One turn sends every row of this set to another row. A few are shown first. Where does it send the rows asked after them?
j_661: -0.881	2.096	-2.025	0.093	0.481	5.861	-1.085	0.979	0.862	-0.724	-1.671	-0.003	2.502	0.980	-1.243	0.994	-3.832	2.276	1.847	0.129	-3.566	-1.095	2.988	-1.913	-1.743	-0.469	-0.824
j_970: -0.845	2.165	-1.658	0.427	0.491	5.629	-0.642	1.236	0.961	-1.059	-1.372	0.251	2.319	1.272	-1.602	1.245	-4.020	2.159	1.948	0.450	-3.253	-1.115	3.490	-1.960	-1.803	-0.752	-0.801
j_648: -2.533	2.440	4.560	4.184	0.956	-3.212	0.886	0.536	0.422	1.960	-0.811	2.280	2.303	-0.508	-0.623	1.930	-1.525	2.623	-1.365	1.419	0.054	4.214	3.784	-1.536	-0.747	0.449	1.482
j_690: -0.226	2.928	2.914	0.880	1.656	-2.917	0.592	-1.635	1.472	2.535	0.578	4.028	2.051	-0.537	-1.961	2.716	-1.394	3.277	-2.442	2.801	0.612	2.123	4.088	1.688	-2.409	-1.437	1.336
j_397: -0.515	3.098	0.045	-1.353	1.675	-0.324	-3.029	-3.633	0.508	4.924	-2.369	1.880	3.418	-2.619	1.198	0.261	0.313	4.470	-3.317	-0.426	-2.179	1.716	0.329	2.364	-2.205	0.810	1.119
j_403: -2.653	2.160	0.717	-1.551	-1.076	-1.392	-3.201	0.308	-2.256	3.589	-4.141	2.325	2.292	-1.119	2.000	0.363	-0.138	1.586	-1.199	0.595	-1.052	6.248	1.460	-2.361	-0.469	0.884	-0.245
j_180: -0.008	2.144	-1.213	0.465	0.221	5.402	-0.605	0.703	1.360	-0.790	0.544	0.158	2.642	1.121	-0.198	0.486	-3.688	3.089	1.787	0.168	-4.391	-1.441	3.174	-1.434	-1.027	-0.803	-0.923
j_124: -0.745	1.040	4.326	4.362	-0.125	-3.012	2.976	-1.414	0.660	-0.641	-0.628	0.731	1.066	0.915	-0.933	3.195	-2.492	2.301	-0.741	0.574	-0.620	0.654	2.202	0.250	-0.812	-0.280	1.115
j_52: -0.005	1.132	2.203	2.733	2.127	-1.185	0.842	-2.560	1.565	2.724	0.115	-0.658	0.847	-1.175	1.359	1.291	0.364	1.548	-3.156	-1.776	-1.279	2.487	1.304	1.399	-3.222	2.771	4.059
j_299: -0.826	2.101	-1.885	-0.015	0.335	5.722	-0.960	1.124	0.799	-0.939	-1.575	0.260	2.360	1.178	-1.401	1.084	-3.968	2.096	1.994	0.378	-3.354	-0.911	3.259	-2.038	-1.698	-0.680	-0.942
j_772: -2.817	2.537	1.344	1.243	0.607	-0.759	-2.995	-1.215	-0.954	4.263	-3.901	0.471	3.490	-2.316	2.522	-0.451	0.150	3.456	-2.063	-1.474	-2.529	4.249	0.211	-1.051	-0.423	2.386	0.971
j_193: -0.061	0.936	-0.100	-0.782	0.902	-0.118	-1.632	-2.712	-0.043	3.752	-1.867	-0.592	0.824	-1.547	3.002	0.288	1.110	0.901	-3.033	-2.206	-1.983	3.727	-0.032	0.865	-3.007	2.989	3.050
j_993: 0.064	2.073	-1.090	0.351	0.087	5.179	-0.379	0.946	1.315	-1.023	0.696	0.503	2.429	1.364	-0.486	0.687	-3.894	2.842	1.876	0.559	-4.050	-1.239	3.541	-1.604	-1.030	-1.093	-1.067
j_414: 0.058	2.066	-1.413	-0.355	-0.264	5.221	-0.673	1.147	0.995	-0.990	0.443	0.693	2.383	1.468	-0.360	0.740	-3.817	2.575	2.079	0.733	-3.936	-0.866	3.577	-1.790	-1.020	-1.175	-1.308
j_107: -1.070	1.026	-0.182	-0.742	-1.353	0.025	-2.179	-3.067	-1.651	2.095	-4.799	-0.872	2.129	-0.976	3.079	0.405	-0.485	2.568	-1.316	-2.343	-3.450	1.573	-1.940	0.256	-0.425	1.707	-0.038
j_721: -1.786	0.424	-3.111	-0.107	-1.255	-1.053	-0.639	-1.377	2.039	-1.855	0.795	4.739	1.423	0.028	0.871	3.598	-1.431	-0.724	0.095	0.897	2.197	4.321	1.908	-0.560	-1.482	-1.322	-0.604
j_930: 0.261	0.879	3.002	2.161	1.238	-2.537	2.113	-1.052	1.285	1.418	1.194	1.174	-0.269	0.271	-0.144	2.602	-0.493	0.152	-2.335	0.582	0.589	3.714	3.413	0.398	-3.268	1.062	3.521
j_892: 0.376	0.664	1.135	-1.611	-0.520	-2.285	0.399	-0.171	-0.462	1.527	-0.170	2.288	-1.007	0.803	0.516	2.503	-0.254	-1.374	-1.746	1.590	1.077	5.724	3.399	-0.760	-3.213	0.265	2.128
j_863: -2.791	2.710	3.780	4.709	1.848	-1.897	-0.466	-1.083	0.665	3.355	-1.852	0.453	3.449	-1.988	0.863	0.516	-0.619	4.063	-2.186	-1.050	-1.869	2.931	1.619	-0.541	-0.549	2.205	2.012
j_987: -1.066	1.258	2.720	4.061	0.574	-1.114	0.817	-3.350	0.612	1.152	-2.320	-1.407	2.423	-0.873	1.330	1.326	-1.292	3.877	-1.672	-2.370	-3.099	-0.460	-0.641	1.250	-0.585	1.872	1.458
j_609: -0.547	0.624	2.341	-0.339	-2.448	-3.011	1.346	-0.038	-1.483	-0.821	-1.929	2.556	-0.017	1.915	-0.557	3.419	-2.349	0.145	0.224	2.401	0.449	3.378	2.771	-1.373	-0.682	-1.699	-0.669
j_730: -1.850	0.722	-1.208	3.566	0.479	-1.402	1.067	-2.187	3.729	-1.992	2.164	3.727	2.096	-0.448	0.157	3.783	-1.742	0.754	-0.432	0.076	1.767	2.382	2.102	0.464	-1.580	-0.609	0.699
j_298: 0.189	0.634	-0.763	-3.506	-0.744	-0.757	-1.864	-1.181	-1.305	2.942	-2.105	1.171	-0.290	-0.336	2.380	1.118	0.779	-0.950	-2.154	-0.141	-0.483	5.765	1.194	-0.451	-3.045	1.423	1.819
j_5: -1.929	0.536	-4.866	-1.767	-1.356	0.407	-2.851	-2.450	1.282	-0.419	-1.005	3.614	2.134	-1.079	2.744	2.198	-0.483	-0.172	-0.377	-0.843	0.639	4.197	-0.218	-0.250	-1.330	-0.095	-0.848
j_345: -2.498	2.160	2.724	0.257	-0.856	-2.956	-0.863	1.385	-1.449	2.069	-2.249	3.425	1.612	0.041	-0.045	1.862	-1.235	1.058	-0.748	2.440	0.485	6.257	3.695	-2.687	-0.632	-0.354	0.077
j_125: -0.018	2.076	-1.654	-0.166	-0.029	5.595	-1.005	0.701	1.063	-0.648	0.189	0.190	2.661	1.050	0.155	0.336	-3.532	2.956	1.768	0.049	-4.493	-1.253	2.886	-1.536	-0.981	-0.724	-1.110
j_822: -2.174	0.788	-4.188	0.996	0.195	0.992	-2.514	-3.883	2.550	0.222	-0.730	1.882	3.220	-2.226	3.208	1.461	-0.190	1.631	-1.205	-2.851	-0.731	2.281	-1.417	1.005	-1.347	1.374	0.362
j_91: -0.331	2.730	-0.935	-4.453	-0.090	-0.857	-3.601	-2.207	-0.936	4.410	-2.911	3.627	2.335	-1.397	0.846	0.925	0.043	2.630	-2.448	1.527	-0.836	3.807	1.390	1.016	-2.146	-0.708	-0.191
j_556: 0.043	1.995	-1.769	-0.675	-0.338	5.511	-1.066	0.900	0.915	-0.786	0.143	0.530	2.505	1.263	-0.036	0.494	-3.658	2.667	1.902	0.428	-4.213	-0.882	3.138	-1.761	-0.998	-0.991	-1.350
j_480: -0.448	3.239	2.441	1.977	2.757	-1.612	-0.400	-3.293	1.998	3.835	-0.251	2.119	3.242	-2.014	-0.640	1.426	-0.641	4.875	-3.333	0.398	-1.277	0.616	2.004	2.789	-2.343	0.310	2.009
j_756: -2.113	0.964	-1.926	4.298	1.395	-0.104	-0.105	-3.637	4.047	-0.735	1.263	1.955	3.164	-1.783	1.599	2.422	-0.981	2.177	-1.279	-2.296	0.042	1.151	0.014	1.459	-1.525	1.091	1.290
j_168: -0.092	2.685	0.885	-3.018	-0.119	-2.397	-1.363	-0.978	-0.293	2.898	-1.092	4.938	1.424	-0.207	-1.047	2.444	-0.941	1.860	-1.949	3.579	0.843	4.035	3.646	0.593	-2.315	-2.095	-0.039
j_882: -0.831	2.147	-1.736	0.572	0.763	5.836	-0.859	0.873	1.078	-0.812	-1.522	-0.122	2.580	0.979	-1.324	0.983	-3.873	2.450	1.779	-0.007	-3.585	-1.349	3.020	-1.792	-1.763	-0.425	-0.620
j_479: -0.872	2.183	-1.582	0.792	0.778	5.694	-0.565	1.014	1.176	-1.005	-1.268	0.065	2.444	1.124	-1.563	1.150	-4.016	2.370	1.842	0.215	-3.419	-1.316	3.335	-1.821	-1.766	-0.549	-0.634
j_955: -0.788	0.588	-0.443	-3.454	-3.218	-1.183	-1.820	-1.033	-2.918	0.836	-4.565	1.545	0.593	0.753	1.895	1.691	-1.117	0.340	-0.149	0.553	-1.324	3.897	0.156	-1.338	-0.473	-0.434	-1.407

j_125 turns into -> j_414
j_479 turns into -> j_661
And these:
j_480 turns into -> j_91
j_298 turns into -> j_930
j_403 turns into -> j_648
j_5 turns into -> j_730
j_609 turns into -> j_987

